128 stands for zero in the data rows.
Some points, one per row:
[150 150 128 101 107  78  96 101 114 105 118 120 131 124 145 161]
[165 161 114  75  96  58  80  98 135 142 138 140 141 121 161 151]
[ 89  98 115 122 190 156 153 135 131 134 130 135 143 105 130  90]
[144 140 131 114 134 103 108 106 112 101 113 118 125 114 137 162]
[110 128 128 128 175 126 125 117 118 111 127 132 132 100 125 106]
[247 255 255 248 234 170 153 122 118 101 136 129 130 107 102  98]
[172 172 149 100 112  49  65  83 113 131 142 147 142 121 168 160]
[101 107 123 118 171 133 134 127 133 125 131 133 129 111 144 122]
[122 112  91  83 129 120 130 132 138 127 138 143 139 117 155 125]
[109 121 127 121 182 135 133 114 119 121 126 141 128 100 120 102]
[116 113 111 105 135 115 134 128 118 105 109 122 123 126 139 152]
[100  94  99 115 157 147 150 135 116 100 109 129 121 109 117 116]
[155 132  99  68 100  79  99 118 137 147 134 144 138 126 161 136]
[171 174 138  85  99  51  70  98 131 146 145 153 131 113 164 144]
[ 84  97 110 134 169 156 155 133 127 107 119 123 125 123 135 127]
[132 106  86  70 122 105 129 135 144 139 133 147 139 123 147 129]
[ 84  84  89  97 161 141 148 152 148 137 136 148 146 121 148 121]
[151 137 102  84 112  90 106 122 132 129 138 146 144 120 159 144]
[140 114  96  73 123 104 122 135 139 136 134 135 142 119 150 130]
[161 163 133 100 107  66  90 106 116 108 132 133 130 122 153 163]
Here are 10 more points, each followed by its number:
[ 67  83 107 132 177 163 176 159 135 117 124 126 123 127 133 133] 0
[125 115  96  90 104 101 128 135 130 116 131 131 133 127 149 156] 1
[126 133 132 135 175 126 122 107 114 116 118 131 121  82 117 113] 2
[ 99 103 108 119 152 139 144 140 113 103 114 122 129 114 112 118] 3
[171 180 155 108 112  51  54  78 110 135 143 151 146 124 162 152] 4
[144 132  99  74 112  93 114 126 139 132 136 135 143 121 156 138] 5
[133 118  92  72 128 111 136 132 141 132 129 143 133 111 128 102] 6
[146 126  95  67 113  92 117 131 138 142 137 142 136 117 156 139] 7
[126 114 106  94 156 118 130 123 126 125 131 131 130 106 130 101] 8
[167 168 142 100 109  51  69  89 123 135 142 146 139 117 168 150] 9
Which two of these numbered points are nearest to each point below, ignoring the direction in which the first points spread most? Their numbers follow each, nearest first.
[135 119 101  95 120 101 130 122 123  99 119 117 128 122 137 141] > 1 5
[178 172 148 101 107  49  61  73 114 139 138 149 145 120 163 152] > 4 9
[115 112 118 114 141 116 134 126 118 101 115 122 129 121 144 159] > 1 3
[ 99 107 113 132 165 139 153 126 112  95 114 122 122 111 118 125] > 3 1
[123 107  72  73 107 102 144 153 151 122 126 129 141 124 141 129] > 6 1
[165 157 126  90 116  70  82 104 128 136 130 137 140 110 163 151] > 9 4
[ 57 109 147 180 220 185 174 137 116  97 117 128 126  89  79  73] > 3 0
[117 108 101  99 147 123 127 123 131 126 132 140 143 113 140 112] > 8 6
Now 10 new points, numbered from 0 again:
[156 153 129  87  95  74 104 115 128 122 127 132 127 125 150 158] 0
[120 133 142 136 180 133 127 112 111 116 122 126 116  90 119 106] 1
[ 89 122 138 152 202 165 153 139 138 134 136 146 145 125 146 131] 2
[142 137 111  86 123  90 111 117 137 140 127 133 133 112 158 150] 3
[162 149 119  84 109  70  91 110 128 132 137 138 136 125 156 151] 4
[100 110 128 139 166 146 147 130 107  99 116 117 125 104 116 108] 5
[115 113 107  93 120 113 131 140 128 110 125 125 127 129 150 161] 6
[107  95  89  88 156 132 147 147 140 130 137 143 136 120 138 110] 7
[ 89  91 105 119 181 164 157 145 128 127 133 139 135  97 108  72] 8
[153 141 116  91 124  85 101 108 128 133 130 134 137 112 162 142] 9
Which two of these numbered points are nearest to each point below, ignoring the direction in which the first points spread most? Their numbers follow each, nearest first.
[171 165 131  88 108  58  81  92 124 127 141 141 143 115 162 149] > 4 0
[118 105 104 100 156 126 136 132 137 135 125 141 142 116 153 125] > 7 2
[111 112  94 101 136 126 148 129 130 104 115 121 124 119 125 126] > 5 6
[106 111 115 126 156 133 145 129 115 101 123 121 133 116 142 151] > 6 5
[ 99  98  97 107 154 133 147 136 149 133 135 146 146 117 149 127] > 7 2
[115 112  96  92 141 119 137 130 143 135 135 144 131 121 155 138] > 7 2
[126 116 105  94 135 110 124 126 137 133 137 138 131 114 162 135] > 3 6
[ 79 100 126 146 192 166 163 142 122 104 125 128 125 110 120 110] > 5 7
